In the rows, zero is written as 128.
Which row each row swaps with, under one turn or mirror
The rows were stretched afterwards, more along some directions than others.
vuz: [115 102 153 133 123 102 108 117 108 154 116 125 137 100 132 119 136 142]
Kulil: [138 107 108 139 142 141 147 118 120 102 110 147 120 145 106 140 175  84]
kopaz: [137 107  75 145 130 114 131 147 115 100 115 119 143 125 117 110 125 112]
poga: [136 143 160 131 119 147 112  97 147 126  86 143 144 134 113 143 168 122]
seraf: [140 129 148 116 125 139 133 115 106 165 126 127 138 122 130 137 146 104]
Kefi: [122 127 129 142 120 119 118 137 146 136 123 129 114 132 113 120 151 129]
Ruza: [135 127 125 136 140 137 130 120 130 111 107 149 136 143 113 131 172  81]
zezu: [116  99 158 128 117  96 102 125 107 157 113 121 121  97 126 114 143 145]
lal: [141 145  89 123 134 137 156 132 134  99 127 107 136 137 125 139 102 128]
Nor: [139  95 115 134 135 142 154 112 104 108 114 140 110 139 116 149 172  94]
susu: [148 130 151 125 126 151 116 126 125 115 126 124 169 129 147 141 141 113]
sodub: [131  95 133 140 100 137 132 120 112 131 118 141 116 131 107 143 181 111]
vufes: [133 100  80 139 120 135 139 150 110 104 128 120 134 130 114 129 137  97]
sopi: [129 174 114 113 122  92 142 107 119 140 129 125 133 115 136  98  99 113]
Furis: [130 152 163 112 126 134 135 121 129 147 127 126 138 109 139 132 141 115]
sef: [124 142 171 129 125 151 120 103 143 138 115 151 139 131 121 150 163 122]
dorom: [141 131 113 124 131 149 140 139 121 107 155 132 105 157 130 129 153  86]
Kuzi: [136  75 133 155 126 146 111 147 122 131 116 136 145 131  98 148 180 106]
Kezig: [135 111 137 113  99 139 130 149 111 122 173 114 106 134 133 136 142 126]
suno: [145  85 109 143 135 104 108 154 113 125 104 118 145 116 126 108 146 112]
basom: [150 137 112 117 119 147 127 142 132  93 140 117 113 158 133 133 144 102]
rital: [128  81 147 156 121 163 125 130 126 126 124 152 135 133  84 172 179 117]
nurag: [141 138  97 126 131 140 159 135 128  95 132 101 134 134 136 144 102 135]
guda: [140 131 112 128 120 141 121 138 132  88 134 127 117 155 119 135 144 112]
tuv: [137 110  76 150 121 117 133 143 117  95 109 124 137 128 108 115 123 116]
Vel: [155  98  97 126 138 109 114 159 114 110 115  99 155 124 157 105 135 115]
Semom: [153 136 139 131 134 148 121 114 130 107 106 135 156 141 122 141 160  92]
bisu: [118 138 124 141 120 122 126 128 150 138 127 134 111 141 107 128 145 127]
ganod: [132 156 118 121 115 157 132 133 160 128 148 122 134 164 125 161 131 127]
Niv: [131 117 133 112  96 130 136 139 112 124 162 116 105 129 128 129 133 130]
gilel: [110 103 149 139 118  95 103 121 114 153 110 129 131  98 124 110 135 149]
Ril: [127 162 115 113 130  93 143 109 106 141 128 125 129 112 138  99 107 106]
tove: [132 155 111 126 105 132 143  86 128 113 114 139 132 134 113 131 126  99]
roga: [130 154 168 118 124 141 138 112 139 145 131 138 136 118 128 145 144 122]
rimo: [162 155 109 118 136 135 147 126 134 110 109 106 146 144 143 154 119 135]
bega: [137  94  90 141 123 144 144 163 104 110 151 118 133 124 123 129 136  91]
Vip: [138 143 157 133 116 145 106  97 148 126  76 137 141 139 108 140 175 122]
Sug: [123 109 152 130 125 119 119 116 106 158 122 134 146 100 135 127 135 127]
lon: [130 122 129 111 102 135 130 131 115 122 157 117 108 136 135 118 140 111]
toso: [126 164 166 112 128 137 144 113 129 152 142 138 130 115 137 135 134 114]
golim: [142 137 111 125 124 153 147 145 125 109 158 133 105 161 122 138 143  94]
fup: [140 127  93 134 131 144 157 137 124  89 131 106 141 130 129 148 113 127]
lus: [160 110 105 120 129 121 122 155 124 108 109  97 159 127 157 126 136 133]
vuki: [133 116 150 121 126 137 127 119 105 162 128 130 140 117 134 136 146 110]
nimi: [124 101 121 148 107 109 105 144 122 110 126 139 129 116 105 118 165 110]
suze: [135 119 106 139 143 134 139 159 119 114 158 119 135 133 141 139 135  96]

poga swaps with vuki
lus swaps with Nor
Furis swaps with zezu
Sug swaps with sef

Which row each row swaps with, under one turn or mirror
The rows were stretched afterwards, more along some directions than others.
dab: [116  89 117 151  86  80 185 136 151  74 146 119 126  87  68 114 140 148]
vosim: [123 110 132 161 117  77 109 152 130 159  86 117 109 151 124 109 134 139]
kabev: [114 103 156 127 136 164 137 121 100 101 156 163 131 131 123 131 117 141]
guz: [109  47 158 124 105  85 154 152 110 102 101 133 108  70  75 115 152 152]
sape: [118 116 110 139 129 100 136 131 150 147 122 101  95 128 101  70  98 140]
digug: [108 103 125 156 131  71 115 129 134 147 105 107  92 150  86  90 109 163]
vita: [ 93  97 109 157 110  68 137 168 137 141 114  88 105 110  79  92 153 122]
Sosez: [129  61 157 157 120  77 135 117 131  91 132 148 116 107  73 116  97 169]
rubim: [131 104 122 151 122 125 151 129 157 105 144 129 120 115 108 102 122 131]
vatu: [139  68 155 115 128 138 165 122 113 101 135 151 133 108 109 120 131 142]
zote: [109 113 140 127 143 133 150 125  90 128 133 131 130 128 125 113 148 120]
goko: [ 96  88 111 154 115  71 139 167 139 145 117  86  99 108  78  95 148 129]
Lanu: [133 113 142 136 140 124 138 134 138 141 162 126 123 146 122 108  95 127]
luki: [116 104 112 152  94  94 190 139 159  77 151 124 135  98  76 118 150 137]
tute: [ 94 116 137 127 129 138 150 131  79 119 128 139 128 114 121 123 142 122]
ponuv: [ 95 119 136 128 134 133 158 136  93 116 132 140 129 117 115 117 145 115]
lopek: [127 122 115 128 130 108 127 153 166 152 127 122 120 142 138 106 128 131]
rasi: [121  85 140 145 130 116 157 125 146 141 137 111 105 139  84 109 132 153]
Pefes: [123  88 167 133 119  83 118 134 122 130 113 156 106 141 108 132  94 165]
vokov: [103  45 148 128 111  78 154 154 104 101  94 127 105  66  70 107 161 148]
reniv: [105  92 122 132 152 155 138 126 122 150 122 114 125 129 140 102 154 115]
kub: [121  92 116 154  97  70 178 136 153  84 135 116 128  99  71 104 136 144]
reke: [ 99  76 129 130  94  94 145 138 133  95 144 123  98 104  72  93  89 185]
ragom: [125  92 120 151  97  81 179 137 151  77 141 122 133  99  84 115 142 149]
golap: [108  90 152 119 115 101 129 143 143 103 145 154 119 122 122 112 105 153]
gebo: [121  93 125 156  92  63 176 131 156  71 148 125 125 101  71 110 136 155]
vibek: [100  92 111 154 117  65 132 168 137 150 116  89  98 111  84  87 138 128]
Fiz: [123  84 119 147 101  80 182 121 156  77 154 121 124  96  68 104 131 147]
fita: [131 123 145 136 130  99 103 156 125 155 132 125 113 154 130 104 109 167]
Rotag: [125  96 161 159 125  86 120 147 136 125 123 133 120 112 104 122  97 162]
zakef: [125 124 131 146 124 100 115 161 116 151 107 108 108 128 126  93 125 159]
gakid: [128  85 115 127 121 100 140 154 138 141 116 120 115 127 116  94 151 148]
Pifu: [ 93 117 126 127 126 117 145 136  86 130 126 128 123 123 121 109 145 122]
Rifom: [128  87 172 140 125  65 120 147 134 143 132 138  93 139 116 105  86 165]
natup: [123  99 121 151  86  69 178 140 155  83 146 120 129  98  86 116 145 151]
sopu: [117  88 140 128 130  86 138 129 154 106 127 130 106 114  98  89 117 169]
lem: [117 106 106 152  89  94 181 138 158  79 154 119 134  94  80 119 143 142]
nuvas: [ 84  68 105 128 122 145 146 133 112 132 104 114 120 104  94 105 143 136]
Fufos: [105  49 166 115 120 104 139 136  99 112 122 148 107  96  99 108 104 179]
taris: [ 99  97 108 148 116  80 131 168 139 156 116  88 100 114  84  93 141 124]
kube: [109  48 155 128 109  75 145 151 101 102  91 127 107  75  78 108 157 149]
zipig: [ 97  89 115 148 114  69 132 162 140 143 119  86  99 114  84  91 137 128]
Mimo: [131  82 137 119 150 106 147 129 143 112 141 140 106  97  78  76 109 149]
zan: [ 96 113 143 123 136 130 153 135  90 123 134 133 132 127 124 116 141 122]
Mut: [ 94 118 127 128 136 124 148 133  92 128 125 125 124 128 125 103 153 116]
kaba: [129 105 158 121 115 123 143 129 123  96 158 151 129 130 100 128 106 183]
Buvu: [126 105 104 164 120  77 123 164 147 172 110  86 108 134 109  89 129 152]
tapet: [ 97 121 130 126 132 134 148 140  84 125 131 129 130 118 122 114 149 117]
Gozi: [106  45 154 127 105  84 158 153 103 101 101 130 111  74  81 114 164 152]
tozu: [116  66 135 131 106  79 139 133 146 122 115 119  88 111  87  80  98 172]
rumu: [ 96 115 137 129 139 125 144 133  86 126 130 132 125 129 125 112 130 122]
kek: [ 97  49 151 130 102  78 159 153 107  93  97 129 111  68  73 109 166 144]

fita swaps with tozu
reniv swaps with Sosez
vatu swaps with Lanu
vokov swaps with goko
digug swaps with sopu

